(in the rows, 128 means zero)
The rows of D fall into 3 groups, and each row is roughly a mix of its group's hidden directions.
D, 142 rows:
[[155 164  96 162 151 135 123 149  83 144 107 140 132]
 [160 120 137 151 126 186 130  91 151 133 105 148 144]
 [ 99 121  98 182 126 137  97 125 100 165 143 126 137]
 [113 109 103  87  90 136 119 137  89 163 110 145 112]
 [109  81 111 110 114  91 147 172 121 140 134  97 127]
 [131 105 106 125 133 182 119 175 153 141  99 123 145]
 [137 106 144 124  96  79 160 141 138 167 140 129 159]
 [120 151 138 122 135  90 117 191 139 161 119 104 129]
 [ 96  90 124 149 136 144 108 108 153 174 162 127 144]
 [ 87 141 137 152 133 119 126  88 115 163 150 144 172]
 [172 126 178 110 100 154 124 135  88 127 140 125 115]
 [138 150 131 163 150 109 120  93 124 183 136 129  96]
 [133 184 125  77 151 140 135 148 111 142 131 157 128]
 [117 102  91 112 101 163 175 105 130 122 152 148 117]
 [165 144 170 121 100 113 129 102  93  90 138 135 112]
 [118 130 116  98 105 157 129  88 133 144 184 136 103]
 [135 155 137 102  91 144 110 110 127 118 107  67 136]
 [100 109  86  73 152 145 141 159 139 126 120 128 137]
 [120 128 111 130  82 173 145 119  82  99 144 134 124]
 [120 180 125 121 130 141 143 126 183 160 141 146 109]
 [165 124 124 143 114 177 134  72 124 111 123 148 117]
 [111  96 122 149 132 145 181 151 123 136 144  86 153]
 [156 156 154 119  98 141 139 112  82  82 139 135 128]
 [109 117 112  84 160 132 143 183 120 161 126 126 132]
 [135 124 150 105 122  87 140 171  90 124 159 115  99]
 [173 113 154 171 101 126 131 130 124  95  92 116 118]
 [151 125 106  77  90 114 125 125 138 115 125  77 128]
 [150 159 152 115 100 136 143 118  76  84 137 136 126]
 [120 133 108  89 105 134 129  97 133 158 180 134  95]
 [171 158 165 110 106 160 134 112 100 106 153 134 133]
 [125 130 142 111  73 127 130 156 144 135 123  88 172]
 [ 91  95 117 126 142 103 101 132 162 176 119 128 107]
 [140 129 125 168  91 118 154 140 164 167 138 116  97]
 [145 165 174 120 107 103 125 102 103  98 155 144 125]
 [109  98 112 139 149 121  96 131 180 176 124 126 124]
 [147 150 187 177 140 135 124 133 139 140 117 154 142]
 [167 173 140 130 156  94 118 139 124 161 121 140  96]
 [144  96 100 116 148  92 151 130 139 102 138 167  91]
 [119 139 140 176 144 152 126 131 110 138 103 162  78]
 [ 99  93 127 163 143 146 115 102 155 163 163 121 143]
 [157 139 142 108  87 103 148 145  99 153  90 123 103]
 [141 154 158 143 162  95  79 149 125 130 102 108 140]
 [116 171 125 151 133  92 118 171 160 148 117 101 117]
 [137 105 140 111 113 119 124 107 139 177 151  84 165]
 [119 149 171 131 166 159 107 105 135  95 126 118 163]
 [ 99 122 130 135 152 167 108 100 143  71 119 141 110]
 [163 118 156 124  97  88 146 160 155 162 120 112 125]
 [135 142 142 166 156 125 125 149 134 134 111 173  77]
 [141 164  77 159 153 117 113 137 103 114 100 149 138]
 [167 130 144 166  97 130 123 126  83 100  99 127 111]
 [ 76 107 119 117 143  73 140 146 129 130 117 144 154]
 [149 122 145 159  77 131 156 161 102 127 143 111 100]
 [111 136 102 157  98 179 149  91 127 112 131 155 135]
 [118 128 114 149 150  69 171 119 109 105 142 110 136]
 [152 105 128 114  99  73 161 152 143 154 141 127 143]
 [ 77 148 115 122 148  91 155 106 143 130 166 126 145]
 [130 100 119 109 110 120 116 133 133 197 153 108 152]
 [128 129 140 157 144  64 152 111  99 127 157 113 127]
 [150 145 154 151 128  92 121 153 166 171 100 120 119]
 [121 133 112  93 142  66 114 139 138 162 144 115 103]
 [141 163 169 113 100 110 115 102  99  95 150 149 120]
 [119 139 104 109 104 129  98  85 123 161 173 125 102]
 [121 135 150 175 117 179 128 120 111  96 117 143 159]
 [161 118 133 146 114 178 110  91 173 126 135 120 139]
 [127 145 161 140 177 159 118 111 129  93 136 118 166]
 [182 150 147 136 121 177  98 112 119 135 137 112 111]
 [103  95 111 143 126 109 146 152 156 103 138 183 114]
 [141 121 177 175 138 158 135 141 119 102 110 140 158]
 [165 154 151 113 110 135 151 120  75  89 138 130 125]
 [106 100  86 131 120 104 147 146 134 109 138 181 106]
 [111 180 126 150 135 122 122 150 181 163 128 122 124]
 [167 150 151 156 120 165 137  86 128 108 124 156 110]
 [123  90 154 153 128 110 155 103 163 148 156  92 129]
 [108 147 109 153 102 168 145  93 165 146 149 149 123]
 [115 156 120 160 159 116 173 140 113 158 156 112 153]
 [107  83 107 104 111  91 142 166 107 138 140 101 127]
 [118 137  80 151 107 135 169 111 140  95  94 143 119]
 [134 163 164 111 113  91 119 111 114  82 151 150 133]
 [122 133 127 162 117 188 128  88 118 107 134 155 149]
 [165 158 142 146 103 156 145 127  89  83 125 129 143]
 [117 136 149 178 142 141 121 138 124  96  86 136 169]
 [ 87 124 128 141 122 130 123  70 131 141 154 114 172]
 [151 137 162 128 139  79 115 157 146 163  93 126 126]
 [ 74 119 122 108 145  84 117 130 135 170 142 135 110]
 [127 157 123 102 137  96 136 156 174 170 135 119 102]
 [126 151 146 162 105  88 131 178 126 142 134 101 105]
 [135 151 158 136 173 159 123 122 112 103 136 111 176]
 [164 104 136 131  97  82 168 148 145 151 132 109 126]
 [135 120 114 139 183 125 127 104 118 116 133 170  83]
 [146 170 147 152 140 165 114  84 150 121 118 157 129]
 [159 122 134  91 115 174 123 123 171  93 108 133 132]
 [ 82  88 111 128 134  94 103 133 171 141 111 128 117]
 [126 146 133 137 130  81 124 182 149 153 126  93 111]
 [145 159 152 162 144 172 128 102 158 131 114 160 142]
 [ 83 136 110 127 157 167  89 122 133 112 149 146 156]
 [138 137 131 150 167 123 123  93 192 148 127 140 125]
 [144 132 153 126 128  75 116 146 154 168  87 127 126]
 [143 175 156 152 119 138 112 127 113 175 108  97 119]
 [138 116 155 171  81 131 151 161 112 139 151 112 110]
 [100 107 149 162 134 167 103  91 151 154 136 106 127]
 [160 159 145  98 119 175 154 146 105 101 138 131 148]
 [117 159 152 158 115 171 105 139 117 164 115  96 145]
 [128 144 116 158 134  97 131  93 114 190 144 134 109]
 [171 162 142 151 121 159  95 113  97 154 141 144 125]
 [108 161  75  96 145 127  96 109 135 113 101 115 133]
 [118 101  74 123 133 112 144 153 133 102 147 170 109]
 [132 154 147 164 134 112 122 125 125 168 108 158  77]
 [106  95  83 104  96 117 119 151 130 169 146 146 128]
 [106  96 133 105 125 154 101 121 184 166 135 126 121]
 [150  69 161  95 103 127 131 139 122 108 120 109 106]
 [122 143 112 148 132 173 138  74 159 125 145 158 127]
 [128 148 151 152 143 136 173 141 113 176 158 106 141]
 [125 127 162 124 135  82 126 186 142 153 124 103 127]
 [100  83 106 132 122 118 122 131 156 168 168 142 150]
 [139  93 117  94 157 148 136  72 148 120 137 151 130]
 [130 190 102 149 153 124 107 127 102 147 136 158 142]
 [122 124 105 118 126  72 158 143 132 111 146 177 142]
 [123 143 110 127 134 165 126  71 108  91 137 161 130]
 [ 95 142 102 129 152  91 142  94 131 117 175 127 151]
 [ 98  78 118 122 115 156 143 125 137  88 143 121 167]
 [110 126 104  93 160 156 115  82 156 124 120 150 153]
 [141  94 139 134 106 161 171 135 133  89 129  93 148]
 [145  86 146 111 116 101 164 142 104  87 117 103 115]
 [ 94 133 114 106 152  68 110 163 113 130 138 110 131]
 [ 78 126 104 108 152 130 133 126 180 151 148 127 148]
 [ 92 109 127  96 130 144 116 108 188 157 143 128 124]
 [141 141 151 123 113 144 113  93 118 164 121  67 141]
 [139 148 155 183 172 140 126 116 147 112 123 132  97]
 [173 150 141 121 130 141 171 124 106  84 147 117 151]
 [151 157  92 158 149 140 102 154  91 146 103 147 132]
 [135 112  85 122  95 100 141 160 117 171 133 142 101]
 [115  94 124 106 100 113 156 168 136 105 137 147 173]
 [138  77 111 128  90 106 159 145 135 157 136 105 106]
 [145 154 115 131 127 116 138 118 157  64 135  86 133]
 [116 126 167 134 153 167 108  89 147  87 117 111 132]
 [126 109  78 131 116 165 128  81 159 134 107 126 139]
 [ 89 131 117 160 146  87 132 125  99 169 159 121 129]
 [112 126 102  93 143  69 141 150 155 146 128 115 108]
 [149 103 170 110 122 158 143 144 117 178 145 106 113]
 [108 104 127 154 154  99 157 107 137 125 164 163 160]
 [124 100  73 126 116 158 129  84 156 127 108 117 136]
 [140 170 155 118 113 154 100 119 121 141 107  74 140]]
One row of each group comes first, with its name. Which group is each row after those in?
[114 129 102 141 104 187 157  98 135 125 154 152 130] => (122)
[110 122 125  98 116 166  85 147 150 161 102 150 110] => (100)
[116 133 135 126 129 198  98 127 119 104 111  94 131] => (49)

[124  82 107 129 129 176 127 155 135 169 110 107 122] => (100)
[ 78 122 135 152 138 169  93  89 143 137 136 131 133] => (49)
[112 158 163 125 163  80 121 171 123 129 149 129 123] => (122)
[111 112 122 146  89 124 140 183 150 151 143 127 163] => (49)
[115 149 175 169 144  89 106 146 132 141 110 140 150] => (122)
[136  88 136 108 105 183 158 139 147 118 113 101 127] => (100)
[162 125 116  96 128 157  96  80 107 128  96 141 137] => (122)
[156 159 116 128 141 106 144 119 146  64 135  99 130] => (49)
[148 158 143 131 122 164  94 115 112 183 133 147 108] => (100)
[156 137 146 165 118 117 128 140 176 178 122 115 110] => (122)
[ 73 143 114 121 154 114 151 128 136 166 167 123 145] => (100)
